(in the rows, 128 means zero)
The same turns and mirrors carry the whole set onto itself and the rows of a family onto each other. Which other rows belong to the same family as each row named below? List them in the order they appear above.
These 36 rows form 6 families of 6 rows each.
daso: [100,170,102,169,106,164,143,159,148,134,91,116,123,92,142]
von: [122,135,113,135,106,136,151,145,142,154,136,155,101,98,86]
Tedop: [118,147,101,139,113,163,139,181,96,124,98,124,162,119,66]
tigom: [135,146,76,149,133,153,156,162,86,129,108,141,128,141,96]
dape: [129,149,162,147,93,157,150,149,134,151,125,131,108,118,84]
mek: [91,148,108,148,106,174,124,171,143,125,129,113,116,146,141]
tege: [117,150,77,158,127,148,155,173,76,128,97,144,127,127,96]
sipun: [110,142,108,133,92,138,145,145,147,150,135,137,90,97,82]
Reki: [128,154,84,146,137,150,156,168,76,134,101,136,129,132,97]
losi: [122,147,108,126,92,136,147,145,144,155,138,146,97,104,88]
rakon: [105,169,118,176,110,150,152,156,135,134,87,109,119,100,144]
sokep: [119,140,89,143,112,168,143,182,109,116,98,126,163,121,70]
demaz: [96,166,112,170,108,163,155,169,134,147,86,111,136,96,141]
geza: [133,151,154,144,97,160,142,142,128,152,122,141,98,132,87]
tefa: [128,145,150,152,100,162,141,139,121,151,115,134,92,124,75]
Rusev: [115,137,102,147,105,167,146,186,89,126,107,130,156,123,66]
vube: [136,142,159,156,99,164,147,142,118,154,118,134,114,128,86]
Bazor: [82,157,106,156,102,176,119,171,135,125,120,103,128,130,139]
Beku: [118,146,74,139,134,145,152,183,84,137,103,144,131,132,103]
vazad: [101,171,109,174,113,163,156,166,132,131,77,109,119,91,130]
Movu: [116,136,90,148,103,155,135,185,106,126,116,122,156,128,60]
mosuk: [96,178,108,166,107,161,155,172,145,139,91,109,128,95,136]
silu: [116,146,91,139,106,159,131,184,96,128,112,124,152,128,61]
Lamuz: [77,149,115,153,105,160,128,172,140,138,123,116,128,137,148]
sir: [119,142,98,137,93,134,149,148,160,146,135,146,109,96,90]
teg: [98,179,116,168,107,155,151,163,135,133,89,111,113,101,144]
bozuf: [102,139,95,145,105,167,133,187,104,127,104,116,156,113,64]
pina: [94,159,112,148,115,177,125,178,135,131,114,107,125,140,148]
felid: [131,151,109,136,99,135,145,144,150,154,129,145,107,96,75]
tunor: [132,140,162,151,98,162,149,147,133,145,117,121,105,115,84]
zokob: [121,137,71,141,128,144,153,179,87,129,101,142,121,135,108]
kibo: [124,140,104,142,99,134,145,151,152,159,125,143,105,93,73]
nosi: [123,140,82,148,133,142,151,165,77,144,107,148,119,135,106]
Pife: [132,140,152,150,104,170,142,142,137,152,133,136,102,125,88]
riri: [79,160,109,148,109,167,124,179,146,131,121,111,127,136,139]
firu: [93,147,109,153,109,175,120,176,130,138,112,108,120,145,147]

Same family as tigom: sipun, sokep, demaz, tefa, Lamuz
Same family as vazad: mek, vube, sir, bozuf, nosi
Same family as felid: dape, Beku, silu, teg, pina

The same turns and mirrors carry the whole set onto itself and the rows of a family onto each other. Which other rows belong to the same family as each row named below? List them in the order they appear above.
These 32 rows form 4 families of 8 rows each.
deram: [112,122,109,153,92,146,150,148,142,143,126,160]
lelo: [119,154,131,144,148,139,93,128,129,150,109,146]
nuduz: [120,144,150,134,135,125,93,134,138,161,121,126]
mov: [111,130,102,104,139,169,125,174,130,155,110,122]
kis: [113,161,117,150,122,146,151,114,113,161,103,130]
lof: [142,143,118,135,136,153,164,110,112,152,107,129]
dufos: [110,135,136,106,140,162,130,161,136,155,158,117]
Vir: [127,149,135,116,144,158,142,150,156,173,147,107]
vaka: [104,155,139,135,120,146,148,138,158,164,150,151]
fisi: [154,128,98,117,129,118,172,143,134,128,132,116]
simo: [142,150,103,157,138,136,132,131,119,159,85,137]
nevi: [121,159,137,147,97,127,153,137,161,151,141,140]
sofep: [106,138,104,129,87,136,126,164,119,128,110,142]
rakub: [121,164,131,137,146,109,107,137,145,139,101,139]
zogim: [132,145,135,126,139,155,147,155,165,179,140,110]
dom: [144,143,111,142,136,154,158,117,114,163,101,136]
Soki: [146,152,120,103,140,104,128,145,148,122,128,107]
Fom: [150,126,115,110,138,119,116,174,158,127,137,125]
duf: [144,133,101,119,138,113,174,146,135,120,134,126]
Telun: [111,128,104,141,88,133,133,162,124,128,110,151]
Lufos: [117,102,105,123,113,161,132,171,118,134,133,125]
Sibom: [129,138,118,119,141,103,107,155,150,115,140,126]
Namo: [118,120,95,127,142,169,143,168,120,130,103,130]
pegis: [144,142,80,125,125,140,175,155,132,127,118,128]
pipak: [148,132,128,118,155,149,141,169,144,164,152,114]
Kuzom: [125,154,136,151,87,123,148,144,154,151,141,130]
pum: [115,118,100,109,135,165,120,174,119,151,116,118]
Tiro: [129,143,129,144,145,145,93,119,125,153,114,141]
zifo: [168,138,92,122,132,132,153,139,121,142,113,105]
Tese: [98,140,109,141,94,134,132,126,129,127,107,151]
Doko: [129,153,142,133,108,115,129,127,153,162,156,135]
gelu: [132,133,112,128,147,105,103,156,148,122,140,138]

Same family as Vir: lelo, fisi, nevi, dom, Telun, Sibom, pum
Same family as Namo: nuduz, kis, Fom, pegis, pipak, Tese, Doko

The same turns and mirrors carry the whole set onto itself and the rows of a family onto each other. Which other rows belong to the same family as each row named below? List them in the order they appear above.
These 25 rows form 5 families of 5 rows each.
fipo: [133,153,162,128,114,129,132,101,110,136,123,143,124,124,165,152,106,140,98,127,111]
mab: [132,130,150,150,110,142,142,120,117,133,105,135,140,126,163,156,108,132,105,116,93]
kapun: [147,160,112,120,114,123,124,148,156,187,127,122,132,106,129,90,172,147,122,166,103]
Gib: [145,193,117,121,126,117,112,125,129,179,127,111,134,104,149,113,161,158,121,164,125]
Zat: [143,141,163,135,103,132,157,114,132,124,106,152,146,109,159,162,124,137,122,118,80]
vuna: [149,117,145,129,88,122,128,120,125,134,140,179,111,144,147,121,148,120,114,125,84]
beke: [159,125,126,138,88,106,125,133,106,123,137,169,121,140,145,121,152,117,121,108,86]
rede: [153,183,118,128,116,121,139,139,154,169,109,117,157,85,143,124,177,156,144,156,95]
lim: [130,145,143,120,125,140,148,141,159,178,109,111,137,100,134,113,120,148,99,155,100]
Pup: [159,143,114,125,91,112,112,135,136,160,146,164,116,134,138,95,188,129,132,147,93]
zap: [157,180,113,127,104,105,97,115,111,157,146,150,119,128,156,114,183,142,133,149,118]
rivu: [167,172,113,133,94,108,122,129,135,147,129,156,142,111,149,124,202,141,157,141,87]
zeme: [166,153,97,134,97,99,112,149,120,153,139,145,128,125,134,95,187,130,136,133,97]
maki: [136,145,135,129,126,129,152,150,138,161,101,100,147,96,134,121,109,144,97,134,100]
Lero: [160,159,96,149,96,114,102,133,117,153,134,148,133,133,153,116,196,134,146,137,99]
dobik: [141,120,150,135,106,125,149,133,116,128,114,140,132,122,145,137,104,126,97,108,89]
vasi: [152,166,102,129,120,113,129,160,140,176,117,102,144,98,127,95,161,147,121,149,105]
vini: [151,131,129,153,89,123,118,118,103,124,129,168,127,146,164,143,156,122,128,113,90]
poful: [130,176,146,122,131,132,134,117,128,166,112,107,137,101,155,136,113,156,99,151,122]
Fined: [150,155,141,130,97,112,110,100,99,130,144,170,113,141,166,138,149,132,119,126,109]
tizuf: [147,175,98,144,120,127,117,146,138,180,112,104,150,105,145,112,174,151,133,156,109]
debot: [161,146,141,137,86,115,134,114,122,119,127,178,136,125,159,148,169,129,144,118,78]
revo: [129,157,131,144,128,144,142,138,138,168,94,95,154,100,151,137,120,151,108,142,105]
Ridiz: [132,119,163,125,108,139,150,124,140,145,117,146,124,123,146,132,106,131,94,130,88]
liso: [139,165,148,129,121,136,160,130,152,155,94,115,160,84,149,149,129,153,122,141,91]

Same family as vasi: beke, zeme, maki, dobik
Same family as revo: mab, Lero, vini, tizuf
Same family as debot: Zat, rede, rivu, liso

The same turns and mirrors carry the whole set onto itself and the rows of a family onto each other. Which other rows belong to the same family as each row named below? List them in the order they appear above.
These 40 rows form 5 families of 8 rows each.
gogi: [122,155,140,96,130,131,150,82,100,162,114,165,113,133,98,136,90,141]
Tesa: [139,146,143,98,127,127,146,70,98,156,104,175,113,134,111,134,96,139]
vem: [141,155,122,153,116,134,138,78,99,143,111,194,122,135,138,89,115,113]
tuvo: [146,123,118,143,117,145,155,123,135,157,86,158,123,103,136,121,110,137]
nemup: [120,167,107,99,141,160,124,91,68,117,141,153,103,142,126,98,93,105]
sezi: [143,143,95,104,126,138,137,139,110,147,93,179,110,174,147,93,117,123]
Fif: [133,136,94,105,138,121,124,129,111,129,101,177,119,176,141,112,126,130]
ramun: [130,140,95,131,144,166,121,138,112,111,104,147,113,105,148,83,134,112]
pid: [105,152,126,131,123,168,134,104,106,134,121,141,116,71,113,107,108,115]
ruzi: [137,152,107,152,117,132,139,77,103,142,113,190,139,126,135,85,105,115]
gamok: [119,160,105,92,134,150,118,88,70,119,136,145,91,156,121,101,106,111]
Dol: [109,164,128,123,135,167,153,84,112,136,120,138,116,78,113,107,103,120]
nolif: [131,163,143,100,139,133,143,86,92,158,110,173,112,156,113,139,100,137]
sebi: [131,127,118,136,121,125,149,111,140,153,78,163,134,110,116,117,131,129]
seral: [137,126,121,136,119,126,152,127,138,159,76,154,118,115,130,121,124,140]
doka: [143,131,131,149,118,120,158,114,135,155,95,159,133,115,134,116,111,140]
lop: [122,131,86,136,121,151,132,136,112,117,107,132,111,100,142,78,114,105]
roz: [112,144,118,79,149,155,139,140,110,128,105,120,90,130,120,132,116,130]
Rap: [139,142,97,94,132,124,129,124,103,147,97,169,107,186,136,106,116,128]
damub: [116,137,104,82,143,153,137,140,108,132,106,111,100,122,118,129,101,133]
Nazav: [133,137,87,139,128,156,125,137,105,113,104,141,109,124,159,82,125,104]
Gerif: [113,157,137,104,139,132,145,73,112,160,117,159,107,140,96,128,89,135]
tifam: [119,129,103,74,133,143,142,130,108,145,111,121,95,109,110,131,98,137]
sud: [111,152,132,130,136,145,137,81,95,129,123,128,112,83,109,124,98,120]
tud: [137,134,93,97,123,137,135,128,102,153,82,169,100,175,137,111,127,135]
zim: [113,173,103,91,152,163,129,103,84,112,143,151,101,146,139,102,99,120]
rimu: [145,144,100,100,144,119,142,115,108,136,98,170,113,185,144,111,114,131]
ralaf: [137,138,89,128,126,154,132,146,100,110,100,151,122,117,159,90,134,112]
Sipa: [105,132,110,87,156,149,138,132,119,143,100,119,109,125,121,138,117,135]
derom: [139,168,111,141,116,139,139,82,105,123,120,198,128,130,134,80,112,113]
bunad: [118,151,130,142,127,162,147,95,103,127,121,137,114,71,121,113,102,117]
Sefe: [128,164,115,160,123,146,144,79,93,137,123,178,112,142,138,81,114,103]
sem: [127,131,114,77,137,137,131,142,112,138,91,128,111,115,119,136,102,140]
Vup: [133,127,119,129,127,115,141,120,137,161,83,155,119,105,130,131,128,133]
kadu: [126,137,79,138,125,166,128,141,107,122,118,128,101,124,145,87,122,110]
ruve: [117,169,107,102,138,172,135,98,77,109,136,154,110,151,126,86,92,112]
besuv: [113,160,125,95,129,122,156,76,111,152,117,169,122,150,107,135,95,137]
gobag: [112,163,98,86,144,164,117,106,70,122,120,146,89,142,121,99,104,102]
nugo: [146,153,120,159,118,150,131,82,97,133,110,181,120,150,147,91,119,112]
libu: [127,148,130,136,127,158,137,83,103,125,140,134,113,84,121,111,91,115]

Same family as libu: Tesa, tuvo, gamok, tifam, tud, kadu, nugo
Same family as besuv: Fif, ramun, Dol, sebi, zim, Sipa, derom
Same family as bunad: gogi, vem, nemup, seral, Rap, damub, Nazav
Same family as sezi: nolif, doka, lop, sud, Sefe, sem, gobag

The same turns and mirrors carry the whole set onto itself and the rows of a family onto each other. Which other rows belong to the same family as each row named below? List them in the order they appear above.
These 21 rows form 7 families of 3 rows each.
kav: [114,137,140,141,105,135,153,106,133,118,161,128]
sorib: [132,120,138,143,113,143,162,104,126,135,152,114]
rabed: [136,140,126,111,151,126,132,161,100,161,146,137]
gorar: [135,126,139,142,105,129,163,107,122,116,140,121]
tenez: [116,138,116,148,146,133,118,117,148,136,83,114]
fogor: [113,148,108,148,130,134,104,102,146,142,93,122]
Bav: [138,145,137,110,143,121,124,154,113,165,158,142]
vabu: [157,147,134,116,148,122,132,159,111,154,138,146]
fak: [115,117,130,136,104,132,161,107,112,124,140,114]
Koto: [138,153,131,107,132,121,122,152,117,165,142,161]
Lebo: [103,132,110,138,144,131,110,139,141,126,88,120]
Gofeg: [116,123,136,145,111,139,153,94,112,128,153,126]
Vug: [103,138,114,146,143,133,102,118,139,130,87,132]
zudad: [106,143,118,135,142,119,99,131,149,135,88,125]
Vogi: [152,138,128,115,149,133,124,155,119,175,134,143]
goga: [102,163,118,142,144,120,112,119,144,128,92,128]
Mabib: [123,143,119,145,144,125,115,133,148,118,83,125]
Dagak: [138,141,130,117,152,133,116,151,106,166,147,154]
gurez: [129,139,130,145,114,143,147,93,121,141,166,118]
nimim: [144,148,120,119,143,140,103,146,126,173,146,149]
Nep: [113,129,139,141,105,124,153,95,125,125,146,112]

Same family as Bav: zudad, Nep
Same family as Dagak: Gofeg, Vug
Same family as tenez: sorib, Vogi
Same family as fak: rabed, Lebo
Same family as nimim: fogor, gurez

